One vector is turned by the same rotation once a tick. Each row is the vector after some number of ticks, and that number follows the row.
The counts run from 0 to 421.
[130 118 133 163 130 188  96 144  59 134 130 119 152 127 166 117 117 155
 138 129 151 136 112 151 136  96 152 127  98 137 125 167 113 137  92 136
 109 136 127 192 123 156 122 126 111 160 119 113  72 146  93 178  81 154
 129 152 156  93 150 145 133]
403
[107 137 110 136 114 165  94 149  77 107 136 111 133 142 117  92 101 166
  99 141 138  95 136 108 117 125 162 125 128 168 129 157 135 124 107 120
 161 144 154 205 138 164 136 111 145 160 126 125 110 138 126 151  92 150
 157 161 129  50  81 118 131]
227
[117 113 180 148 133 139  95 122  74 106 134  97 142 135 141  91 102 145
 116 148 176 138 138 141 116 121 136 111  74 176 146 175 118 164  90  99
 139 130 146 155 125 159  94 110 109 164 130 117 126 152 115 151  99 139
 136 134 140  56 165 130 123]
307
[120 135  96 161 115 178  87 151  76 110 129 130 143 154 115  91 106 169
  68 147 136  84 113 130 129 115 150 146 115 173 101 149 125 103 110 125
 145 147 147 188 151 149 151 121 125 152 126 142 106 118 116 166 109 122
 152 163 136  78  82 136 111]
29
[ 98 103 147 147 104 150  63 158  95 103 119 112 146 148 142 108 117 160
  82 146 139  99 159 105 114 130 141 115  95 205 122 142 134 140  93 126
 160 145 157 156 146 145 125 104 137 158 134 124 127 119 113 146 106 110
 152 183 117  72 122 140 127]
137
[108 110 193 156 145 140  85 113  59  99 133 109 146 140 139  85  89 141
 124 153 169 133 129 154 117 132 126 111  94 157 152 169 109 158  95  88
 111 119 143 149 131 142  91 125  96 166 124 105 119 122 130 149 100 137
 133 142 122  79 176 149 133]
303
[113 125 141 153 126 174 108 146  50 121 132 113 123 103 134  97 107 147
 128 140 156 135  96 195 129 100 156 135 109 109 127 149  97 136  73 106
 142 125 134 189  96 139 131 129  99 154 118 110  98 124 120 152  95 142
 152 134 153  92 162 167 124]
207
[108 118 146 152 126 169 107 142  55 122 130 115 119 102 129  93 101 140
 131 144 160 134  98 197 126 103 153 131 110 112 130 147  94 138  71 101
 142 118 139 189  92 135 133 128  99 157 119 108 100 118 118 148  98 136
 150 132 154  93 163 170 124]
208
[147  92 150 140 160 149  91  73  69 131 128 168 130 133  86 104  94 150
 130 147 182 120 121 155 148 134 133 112  96 141 126 149  82 128  99 113
 110  88 158 141 149 120  95 135 106 166 141 132  89  87 117 151 136 103
 130 146 120 110 143 168 108]
385
[ 90 118 188 141 140 154 110 134  64  85 136  98 122 134 131  78 106 156
  99 167 172 131 130 158 113 128 143 126 104 161 143 157 117 146  84  75
 137 129 158 134 127 139 113 127  99 156 116 124 141 124 155 127 121 115
 146 138 128  57 166 133 125]
105
[ 83  97 143 131  93 166  69 169  83 127 118 142 128  96 128 114 119 149
 130 144 131 110 142 149 113 129 152 101 131 142 130 110  99 130  75 129
 152 129 165 175 101 120 139 112 128 145 131 101 100  73 124 141 104 112
 163 195 116 117 136 183 143]
239
[ 79 117 168 119 115 145  83 146  79 100 139 127 130 122 111  83  93 150
 129 160 138 102 153 126 100 155 146  92 149 155 166 140 115 140 102  97
 130 128 167 174 119 140 116 116 128 154 124  94 121  90 154 134  97 139
 153 179  98  80 119 147 153]
330
[115 111 137 149 133 191 104 146  69 126 130 178 137 119 144 111 153 190
 126 157 143 109 126 155 153 121 149 114 147 128 115 126 109 100  93 149
  90 119 150 143 150 120 140 139 114 148 112 123  76  70 130 166 128 112
 134 198 124 137 125 165 125]
265
[100 103 144 148 100 154  65 159  97 108 118 115 146 143 145 108 126 162
  85 144 141 102 159 108 114 124 143 113  91 204 115 141 136 142  93 133
 162 150 158 155 145 147 128 101 138 159 134 125 125 124 110 153 107 108
 151 180 121  71 122 139 124]
138
[121 105 146 141 117 172  93 136  64 144 133 131 144  96 143 113 105 138
 163 132 160 142 112 169 124 111 151 106 100 124 142 152  87 144  77 130
 114 122 142 194  95 143 114 121 104 155 132 101  77 120  95 163  91 148
 133 146 149 104 161 168 139]
408
[ 97 112 154 130 114 179 110 150  65 122 133 133 109  98 102  92 111 146
 114 159 164 127 107 191 114 124 161 126 116 128 127 128  77 124  70  94
 142 123 171 156  89 119 143 127  93 141 128 130 113  86 140 124 132 101
 156 140 137  95 150 168 121]
11
[133 129 114 132 116 164 120 135  81 134 142 108 129 105 122  98 107 150
 139 130 169 124 122 144 127 103 165 114  92 150 131 167 110 139  87 124
 160 137 146 206 101 175 123 103 134 159 133 126  98 158 100 162  97 155
 151 130 162  57 112 130 115]
315
[115  90 191 143 144 158  99 117  81 115 126 157 137 124 140 104 145 171
 120 169 177 131 145 155 143 129 128 102 101 162 128 134 103 131  85 122
 100 114 160  97 152 118 105 128 100 152 124 126 110  79 129 149 147  91
 128 175 120 119 172 161 113]
273
[ 84  86 161 116  99 150  74 155  94 126 122 150 126  98 119 112 120 150
 129 151 146 112 157 141 110 138 149  91 119 159 135 111  98 139  76 128
 158 126 175 154 106 123 126 104 130 148 140 107 114  72 128 134 121  98
 157 193 109 110 140 178 134]
242
[106 110 152 138 124 151  98 128  61 124 130 121 118  97 107  93  86 130
 136 144 166 132 106 190 117 119 148 115 105 120 137 142  84 146  73  94
 154 111 150 183  90 133 117 120 101 155 131 108 108 107 124 137 106 128
 156 132 139  89 162 176 125]
211
[123  95 149 116 132 148  85 107  94 133 135 187 138 120 100 109 119 172
 146 159 156 100 161 119 137 153 137  80 134 161 142 127  98 119 104 136
 105 105 172 144 150 127 106 119 134 156 138 121  87  61 124 157 130 115
 134 197 100 122 108 160 130]
157
[105 132 155 135 155 179 131 124  42 108 144 143 117 116 112  82 108 166
 141 159 159 125 105 177 134 128 159 123 155  96 145 150  98 113  97  94
  92 108 147 166 123 130 128 149  99 152 106 112  95  91 161 143 115 142
 137 150 127  96 140 148 134]
96
[110  84 158 147 109 135  53 130  92 129 117 156 146 118 120 111 106 139
 114 149 152 110 143 149 124 135 122  98  90 171 124 123  93 144  82 126
 148 118 161 147 126 121 112 107 118 158 144 112 109  72 102 154 115  97
 147 183 112 123 148 189 122]
43
[145  91 134 146 146 166 102  97  70 143 124 172 124 118 105 117 116 158
 131 141 176 126 107 175 158 113 143 120  95 126 108 137  78 118  79 129
 119  96 152 145 134 114 114 133 107 161 136 135  78  85 107 162 137 101
 135 151 139 125 150 178 103]
381
[116 112 149 122 121 148 100 117  87 104 135 131 120 136  73  79  88 149
  86 164 174 102 135 141 112 144 147 120  97 184 128 142  91 127  95  85
 157 121 185 145 127 136 119 113 108 150 142 154 135 100 140 125 146  93
 154 136 119  64 114 140 110]
19
[125 126 118 139 122 159  94 124  85 105 133 125 133 159  90  79  95 164
  65 157 160  87 130 122 126 134 146 134 102 192 114 156 120 116 112 103
 153 137 166 162 150 151 131 111 123 154 135 158 126 121 129 147 130 108
 153 146 127  55  83 122 106]
24
[130 104 187 121 145 149 133 113  94 112 149 135 128 107 144  98 155 180
 147 161 197 146 165 131 145 120 147  87  92 171 142 160 121 144  84 122
 119 122 161 117 143 159  94 106 125 157 122 130 115 138 126 153 137 131
 126 157 140  70 155 119 106]
79
[139 104 163 128 152 160 133  98  71 134 151 172 121  95 107  96 130 166
 160 158 192 136 122 179 153 123 144  98 113 119 141 144  81 122  86 114
  99  95 156 137 124 131 103 130 100 151 122 128  88  88 127 156 142 124
 128 146 139 115 155 161 108]
183
[153 130 118 158 160 182 121 102  50 129 141 155 133 130 118  96 110 166
 133 142 164 118  95 167 159 107 153 133 120 116 120 164  99 106 106 124
  94 108 134 180 145 143 122 140 104 158 117 134  68 117 114 178 114 149
 126 140 150 102 119 143 113]
291
[139 111 153 157 159 157  89  96  68 107 131 128 151 174 130  98  96 165
 110 146 168 115 136 111 139 128 134 125  93 177 130 183 128 135 118 114
 101 121 144 151 174 153  98 128 115 172 131 134  98 140 118 166 108 136
 119 148 125  65 127 116 121]
394
[102 118 122 134 119 154  73 128  67 116 124 145 124 132  76  91  67 137
 108 147 139  89 115 152 114 145 148 123 136 137 130 133  91 121  97  98
 141 113 162 193 117 122 131 130 121 155 136 116 101  74 137 136 105 120
 158 158 108  98 104 171 137]
126
[135  92 184 141 148 154 114 109  90 115 135 148 136 131 136 102 146 175
 113 168 194 136 150 143 148 124 131 105  78 183 124 149 108 134  87 119
 115 117 161  94 158 136  99 118 109 156 127 143 120 111 121 153 153  95
 129 158 131  91 163 140  96]
277
[130 116 152 150 134 186 123 148  85 119 138 145 145 122 184 111 180 202
 124 157 165 133 143 133 158 100 150 114 106 162 115 155 136 117  92 153
 103 140 140 130 158 154 127 118 123 150 109 133  92 131 109 177 125 130
 125 182 150  98 141 125 110]
171
[123  84 161 137 112 125  61 115 105 128 123 154 144 122 115 111 110 146
 113 150 167 109 161 129 126 136 124  88  78 193 129 134 101 148  85 128
 150 119 165 138 135 136  98 104 128 161 149 119 115  88  97 159 123 100
 143 180 113 108 138 174 115]
46
[100 129 162 135 155 175 124 122  45 101 147 141 117 119 118  78 107 161
 137 163 160 125 108 177 129 131 154 122 154 104 147 150 100 118  95  90
  93 107 151 161 124 128 125 146  95 154 105 110  99  91 163 138 115 140
 140 147 125  94 147 151 133]
97
[107 108 165 142 144 158 100 125  86  88 132 148 131 154 125  91 142 191
  84 174 158  98 157 118 139 143 136 119 126 182 123 137 131 112 105 116
 119 121 163 109 180 129 123 124 130 154 117 139 121  87 153 148 143  95
 140 190 103  89 120 134 113]
363
[159 110 145 145 153 162 130 100  86 122 141 143 134 130 130 100 147 184
 112 155 199 133 135 138 161 107 146 117  72 177 113 167 114 125  95 128
 119 120 152 124 160 158 107 118 114 156 127 161 100 140 107 166 147 114
 126 137 153  77 134 119  85]
282
[145 123 145 119 148 174 161 114  86 122 157 137 116 103 133  94 156 191
 147 154 193 142 145 135 155 106 164 103 103 153 129 168 119 123  90 129
 124 123 154 145 140 171 112 113 133 157 117 143  98 152 125 163 137 146
 133 141 158  61 121 107  98]
84
